One vector is turned by the same rotation once a step. Each row is the vector after some number of steps, and that number follows the row.
The counts run from 0 to 482.
[132 115  98 152 118 136 130  81 111 128  88 147 140 155 128 138 116 143
 102  60 112 152 137 131 131 117 126 119 124 126 112  87  67 180 134 139
 104 139 117 150  93 162 116 109 151 111 152  85 116 174  89 168 138 119
 123 150 145 117 134 193  81 140 129 123 121  97 106 141 176  94  83 146
  78 103 193 112 137 138 110 108 165 133 130  84 122  86 113 120 133]
85
[115 189 142 164 145 153 121  80 154 141 110 119 115 173 111 163 137 129
  98  96  64  93  84 147 137 152 139 128  98 116 122  41  67 127 123 158
 120 147 136 133 125 113 154 153 174 136 136 119 100 156 150 162 132 121
 105 103 139 114 138 130 108 143 179 108  93  88 130 153 150 119 129 150
 113 103 151 111  91 102 115  78 154 142 120 128 115  85 132  95 141]
306
[ 96 134 120 127 107 150 130 111 135 163 123 178 140 138 101 144 149 136
 115  81 125 136 130 114  88  80 153 113 135 123 121 105  63 160 142 163
 121 123 128 143 132 155 118 166 129 124 147 159 104 224 117 175 189 114
 136 159  89 101 124 165 122 137 156  88 119 122 125 137 194  94  86 124
 105  85 129  99 123 133 120 133 127 105 126 115 139  82 143  84 151]
410
[ 74 142 109 120 131 119 168  99 113 199 102 121 107 163 153 121 136  90
 121  84 121 101 103 158 128 114 154 136 109 118 109 139  69 170 138 127
 134 151 137  93 157 136 153 152 174 118 154 128 161 178 119 187 158  96
 104 110 125  99 146 116 109 136 155 121 122  92 108 188 139 133 117 113
 122  76 153 104  98 120 105 105 145  93 118 130  97  88 151 104 130]
211
[109 116 111 125 164 136  99  85 131 150 123 158 134 120 141 111 148 120
 108 111 145  93  70 191  45  77 156 115 145 101  90 113  43 139 115 136
 132 142 124 112 134 122 119 139 142 147 141 122 145 161 105 175 132 140
  89 142 141 103  89 155 117 144 114 102 135  99 108 160 161 108  52 129
 130  86 162 127 118  95 128 100 123 135  90 155 106 119 123 106 116]
189
[139 104  94 175 131 160  90  95 124 105 118 158 141 107 113 149 106 145
 117 106 103 146 120 155  96 129 161 129 118 129  88  58  75 127 137 142
  96 160  96 138  72 118 135 114 149 124 129 103 112 115 110 129 156 135
  79 123  98 125 123 192 107 156 139 123 138 123 102 116 167 134 132 161
 115 112 155 166 153 117 105 104 129 154 172 100  84 124  73 117 164]
366
[113 140 123 171 122 144 149 104 115 170 126 150 127 159 106 155 131 118
 121  88  92 131 132 113 125 151 135 138  72 132 111 109  91 169 157 153
 100 164 129 135 143 152 132 153 174 130 150 149 121 213 146 155 193 102
 128  81  82 108 140 120 126 164 162 130 107 117 120 147 138 127 182 139
  95  96 120 124 108 106  94 117 133 121 162 111 113  53 127  91 166]
321
[107 149 103 140 126 118 161  75 111 179  92 113 117 170 164 134 151 103
  84  95 109  86  95 145 121  87 129 116 137 116 111 131  66 139 129 106
 134 149 156  90 141 149 157 112 147 111 161 103 157 155 115 182 140  96
 121 134 169 131 115 146 106 113 147 126 108  87 132 189 138 102 110 151
 104 111 162  91  93  98 108 112 159 124  82 131 118  79 139 104 146]
204
[140 118 101 149 118 162 171 106 112 139 116 149 139 106 163 160 128 131
  99  81 148 155 164 121 121 119 157 118 106 118  87 152 113 202 142 147
 119 125 103 138 142 172 126 114 170 117 116 124 141 189 107 172 157 104
 120 119  74 116 146 135  78  95 153 160 129 121 117 168 151 143 117 131
  95  94 173 108 117 144 125 110 128 115 134  85 107  87 112 126 140]
440
[164 183 121 173 144 136 124 116 116 117 151 159 152 127 112 176 139 172
 102 125  79 108 126 111 100 153 144 121  97 138 105  90 113 179 124 169
 104 108 115 153 100 154 115 129 167 111  93 104  95 164 118 133 127 119
 129 118  86 144 123 139  80 115 165 133 134 114 126 115 132 162 139 168
 116  98 138 111  92  96 110 123 121 144 176  83 124  86 121  84 127]
344
[113 117  82 152 122 150 102 113 118 108 123 159 148  93 105 145 103 131
 109 108  96 142  81 161  99 108 152 134 155 118  68  73  69 155 126 140
  98 139 124 140  78 128 125  91 148 134 121  90 112 143 100 116 133 144
  81 132 102 124 130 176 103 139 131 109 149 121 114 136 170 114 114 161
 124 102 174 141 166 126  92  76 147 137 166 116 100 157  86 104 174]
88
[107  87 106 139  87 160 137  78 128 161 117 147 124 117 144 149 130 112
  83 120 163 135 138 140  83  65 146 126 129 131  97 124  75 151 140 142
 130 156 134 140 139 171 134  98 140 149 124 152 115 172  74 163 206 130
 139 136 121 111 127 164 117 143 146 144 119 146 113 177 190 115 114 131
 103 107 161 119 150 108 151 115 138  92 125 132 119  95 120 130 135]
142
[139 140 113 171 173 130  89  96 120 118 139 139 169 131 118 121 123 140
 119 132 111 115  79 209  50 104 127 115 109 118 108  92  70 120 147 108
 124 115 130 127 131 141 113 136 184 141 132 108 132 122 122 144 115 121
  87  93 126 119 102 140 110 125 141 140 121 104  89 154 109 129 135 162
 131 138 122 121 136  84 109 101  81 170 140 172  46 129  89  77 149]
278
[117 123  97 187 117 132 124 102 129 141 140 152 145 115  92 158 114 116
  84 139 114 104 105 131  93  95  98 128 100 144 100  52  70 134 153 116
  98 156 102 138 123 151 143 121 151 140 122 125  79 157 124 116 176 144
 134 109 119 124 109 147 113 154 171 129 137 142 119 153 145 102 196 172
 108 107  85  98 141  85 105 112 146 114 159 134  93 112 101  80 172]
325
[121 174 127 124 126 133 170 103 126 163 137 135 146 138 129 163 166 120
  96  86 122 121 116 103 118 111 184 119 159 121 127 140 110 194 123 167
 143 100 160 135 134 158 137 149 145 125 121 128 133 211 124 175 150  75
 121 147  87 110 135 140 103  85 168 142 114 110 145 138 162 130  71 130
 133  85 169  90 103 139 138  98 134 122 123 113 129  77 166 103 157]
123
[ 90 151  95 130 110 139 119 135 124 160 157 166 159  91 111 159 145 101
 114 131 115 115  72 149  68  73 190 119 172 120 108 113 101 175 127 137
 124 105 147 131 101 141 135 133 146 131 109 128 117 161 112 161 169 116
  99 148  86 102 123 154 108 124 163 125 143 139 136 123 177 124  76 125
 158  88 119 114 140 111 114  81 114 113 159 149  90 154 143  74 176]
120
[122 174 103 137 135 124 140 130 137 139 136 152 160 135  87 139 143 129
 107  70  87 125  98 109 130 134 150 103 136 119 114 104  74 180 130 151
 106 103 106 117 115 139 144 141 152 111 129  97 113 191 146 151 125  84
 137 138 105 106 123 160  78 105 157  98 117  96 128 126 136 104  75 144
 105  92 158  88 102 151 102 108 150 128 119 101 136  94 151  56 175]
393
[104 153 106 122 105 151 137  98 133 149 122 129 136 120 115 155 153 127
  71 111 146 120  91 157  89  71 161 117 158 119 130  70  80 141 137 124
 111 123 117 118 127 158 161 126 147 150 107 113  93 153 120 174 147 127
 127 167 142  94 138 174  93 120 176 118 127 130 145 143 165 102  84 135
 125  88 151  94 118 129 131  73 158 110 113 159  91 131 145  63 167]
118
[125 118 112 176 138 179  98 101 122  79 124 165 151  91 126 166  94 133
 128 119 118 151 122 174  92 122 162 131 119 138 113  71  91 152 144 147
 111 134 104 169  90 141 110 137 185 140 113 110 106 143  93 132 151 133
  83 112  81 126 136 170  99 158 140 135 129 130 109 123 185 138 139 143
 129 100 144 149 160  99 123  91 114 144 180 121  74 103  87 128 148]
358
[106 112  91 118 133 140 112  97 111 153 127 176 144  87 151 112 140 125
 111 125 145 126  82 172  45  69 160 109 149 120  95 110  60 149 123 130
 124 119 113 115 109 122 115 137 136 131 122 103 140 148  97 168 135 138
  99 159 123 119 114 186 103 128 118 124 143 122 118 134 176 122  63 121
 152  85 141 135 125 111 112 117 123 129 112 145 103 130  98 110 114]
467
[ 99 123 100 159 136 130 124 112 137 156 155 148 155  94 136 151 151  93
 116 148 139  93  97 168  54 101 149 143 111 116 142 130  91 176 149 113
 120 148 152 124 148 153 118 153 158 132 116 130 132 171 115 137 214 116
 121  93 108 112 123 112 131 143 160 180 120 118 120 173 155 150 159 147
 131  92  85 125 132  55 134 120 103 106 161 158  85 110 114 106 123]
231
[120 174 143 146 136 148 119  89 136 159 107 137 112 182 111 143 149 122
 107 100  77 126 103 148  86 108 153 112 101 124 131  68  66 114 136 190
 142 119 128 146 122 121 143 179 171 152 147 135 105 189 150 194 141 112
 102 128 113 111 124 144 127 144 154  82 106 122 127 129 162 112 116 134
 135 102 143 116  93 105 110 103 124 151 121 143 106  63 142  69 155]
21
[131 134 102 182 130 164  94 100 112  82 141 161 146 100 140 168 108 132
 133 123 102 155 130 171  96 120 140 106 114 143 141  96 123 159 147 140
 114 118 108 178  82 155 105 144 189 116 101 108  95 169  91 149 182 116
 110 121  86 113 147 156  98 154 168 159 140 133 112 127 173 151 148 141
 113 121 146 126 153  79 120 102 121 139 172 120  65  99  92 120 137]
350
[149 122 106 154 142 147 128 101 123 143 117 131 152 126  94 152 125 162
  95  57 122 142 112 130 114 130 186 118 133 108  67 102  73 144 139 154
 119 149 148 117 119 143 153  91 150 154 129  88 120 144 147 154 116 103
  66 109  83 122 128 167 101 112 160 129 117 110 122 141 132 125 112 169
 123 113 182 133 122 153 103  61 127 165 145 110  87 129 123  95 208]
98
[117 124  90 147 127 168  89 114 113 128 125 172 145  83 124 152 109 119
 129 120 109 160 104 155  96  84 151 126 147 129  94  73  93 150 131 141
 116 120 104 152  75 134 115 128 175 127 110  99 116 139  98 152 148 135
  84 143 101 114 139 194  99 156 119 119 158 131 110 121 180 122 104 123
 129 108 169 149 164 116 114  80 129 125 167 128  82 127  81 115 145]
80
[119 134 137 149 139 127 131  90 101 171 106 154 117 135 167 127 128 116
 127 135 107  89 123 155  88 115 107 132  77 140 104 127  94 173 126 153
 122 122 114 133 125 130 100 144 188 109 130 129 139 186  94 195 157 138
 115 109 136 138 125 112 108 154 115 122 152  97 113 173 145 138 136 119
 114  83 136 133  97  69 103 138 128 104 139 121 126  60 110 127  69]
251
[105 125  88 109 155 141 130 104 102 166 111 156 136 112 156 131 141 101
 133  88  91 121  76 139 103 109 191 133 136 112  80 162  93 194 125 152
 145 124 172 114 118 134 129 138 160 113 152 125 168 187 122 171 137  84
  71 114  86 126 133 137 106 117 122 135 136  73 113 159 154 134  79 135
 154  73 177 139 118 129  98 113 124 137 130 107 110 105 125 130 133]
479
[155 148 106 191 122 148 133 112 120 136 139 128 146 117 106 181 148 134
  83 135 104 123 134 133  95 109 129 121 104 140 115  74 110 150 157 114
 106 145 124 141 108 173 126 107 175 135 102 115  84 132 123 128 168 128
 134 124 110 123 121 148  89 126 189 158 119 148 135 134 141 128 201 188
 115 126 107 111 121  78 112 110 131 133 168 135  85 100 111  84 168]
334
[113 164 115 158 174 136 101 131 126 142 133 141 137 121 129 130 147 126
 152 106 103 101  95 173  75 146 186 150  89 118 137  70  79 154 147 127
 104 137 127 118 120 103 133 177 169 120 133  90 128 141 161 141 126  98
  83 102 112 120 130 145 111 178 149 128 122  92 126 124 130 155 145 138
 147  84 108 160 103  79  85  97 105 159 157 150  63 123 116  81 144]
288
[148 107 122 122 141 149 138  81 112 138 114 142 142 118 142 135 158 170
  88  81 178 135 136 173  58 105 158 104 110  99  93 114  70 149 127 160
 123 124 107 137 143 150 121 138 147 150 106  98 127 145 127 184 115 124
 120 147 119 106 110 167  80 120 136 125 128 110 113 157 163 132  62 121
 115  78 182 125  97 146 146 105 124 135  96 126  96  89 127 118 112]
457
[124 134 144 167 123 152 148 117 113 181 128 153 124 152 109 152 130 131
 127 110 108 136 159 125 104 132 150 128  47 143 119  92  91 161 159 170
 108 130  96 136 143 139 132 168 187 135 132 153 101 172 141 167 170 106
 124  92  66 102 145 119 102 164 161 117 126 129 130 146 135 138 178 124
 111  87 105 127  97 120 103 119 120 117 170 126  98  61 109  86 153]
329
[130 133  94 134 108 159 136 103 117 151 131 149 138  98 150 177 143 104
  85 141 121 138 108 140 101  62 157 100 136 140  89 126 114 143 146 168
 156 102 152 165 109 167 128 101 174 125  96 146 128 160  77 149 165 119
 104 131  70 133 130 136 122  86 158 160 146 148 116 155 175 126 137 143
 130 128 160 109 167 113 126 107 106 128 147 120  89 109 109 104 176]
429
[122 134 112 176 182 123  99 113 127 133 152 154 185 114 120 113 132 125
 155 123 105 111  83 175  55 125 150 131  99 114  95 122  75 138 144 127
 120 130 145 125 129 129 108 157 186 135 135 118 136 143 120 144 138 104
  74  87 107 111 103 137 115 143 129 126 126  99 107 151 112 143 134 143
 138 112  98 141 119  81 104 126  72 165 161 142  62 124 100  77 152]
279
[161 120 108 141 130 152 168  89 104 146 115 152 156 131 139 158 139 144
  81  83 149 139 132 124 116 108 136 104 116 123  68 142  90 181 140 154
 133 108 124 138 143 192 118  95 173 120 120 117 133 190  97 163 141 117
 142 132 100 119 121 139  78  83 149 146 133 115 120 176 152 120  96 137
  89 105 191  88 110 147 126 110 134 123 104  77 124  81 129 115 129]
441
[135 166 127 156 116 152 147 103 130 161  99 120 103 167 101 190 139 139
  88  89  73 128 113 106 131 140 162 132 108 133 119  44  97 144 130 168
 106 155 131 150 106 118 154 142 162 131 137 116  88 162 149 167 142 110
 105 116 108 131 145 146 116 152 183 104 114 114 143 136 153 136 160 163
 126 106 153 121  94 120  98  89 158 132 143 105 108  71 133  95 162]
28
[138 170 101 165 141 125  93 103 141 127 143 127 157 150 100 158 159 128
  79 119  77 114  78 143  79 100 157 112 153 140 137  61  86 112 125 142
 113 135 175 148  96 140 126 132 142 140 128  95  97 155 143 125 141 109
  92 138 110 135 108 168 148 128 170 123 102 119 118 114 165 110 151 192
 142 133 109 113 117  87 104 107 125 170 148 127  90 119 138  69 179]
17
[108 158  99 173 133 101 119  96 127 118 115 130 148 151 131 136 143 109
 117 114  76 119  82 182  94 115 130 131 136 140 171  73  76 140 149  93
 102 142 135 116 106 146 124 162 145 118 155  86  98 141 113 143 157  99
 122 149 173 113 139 178 119 157 153 135 106 101 112 129 158 109 146 155
 109 133 111 107 131  53 105 106 137 143 111 152  79  93 126  83 137]
293
[140 160 137 169 127 140 136  79 145 157 113 115 129 182 103 152 124 122
  92  78  88 105 110 136 137 140 129 137  97 114 105  66  85 127 135 154
 124 143 138 134 131 141 152 137 173 130 161 133  85 181 139 151 167 106
 131  94 139 126 128 127 114 146 182 108  96 104 122 160 145 106 159 170
 105 117 148  93  93 101 107 108 160 132 114 109 132  58 139  92 169]
314
[ 99 136  89 119 128 121 158 105 107 169  90 143 128 127 153 134 128 101
 131  77 109 127  94 130 117 125 177 138 143 114  92 149  64 204 130 133
 132 155 141 100 123 115 132 139 145 102 159 109 174 179 122 173 157  80
  87 137 122 110 140 154  97 128 124 130 124  71 123 161 173 125  92 128
 109  88 179 126 103 136 104 111 159 102 112  99 120  95 125 131 114]
480
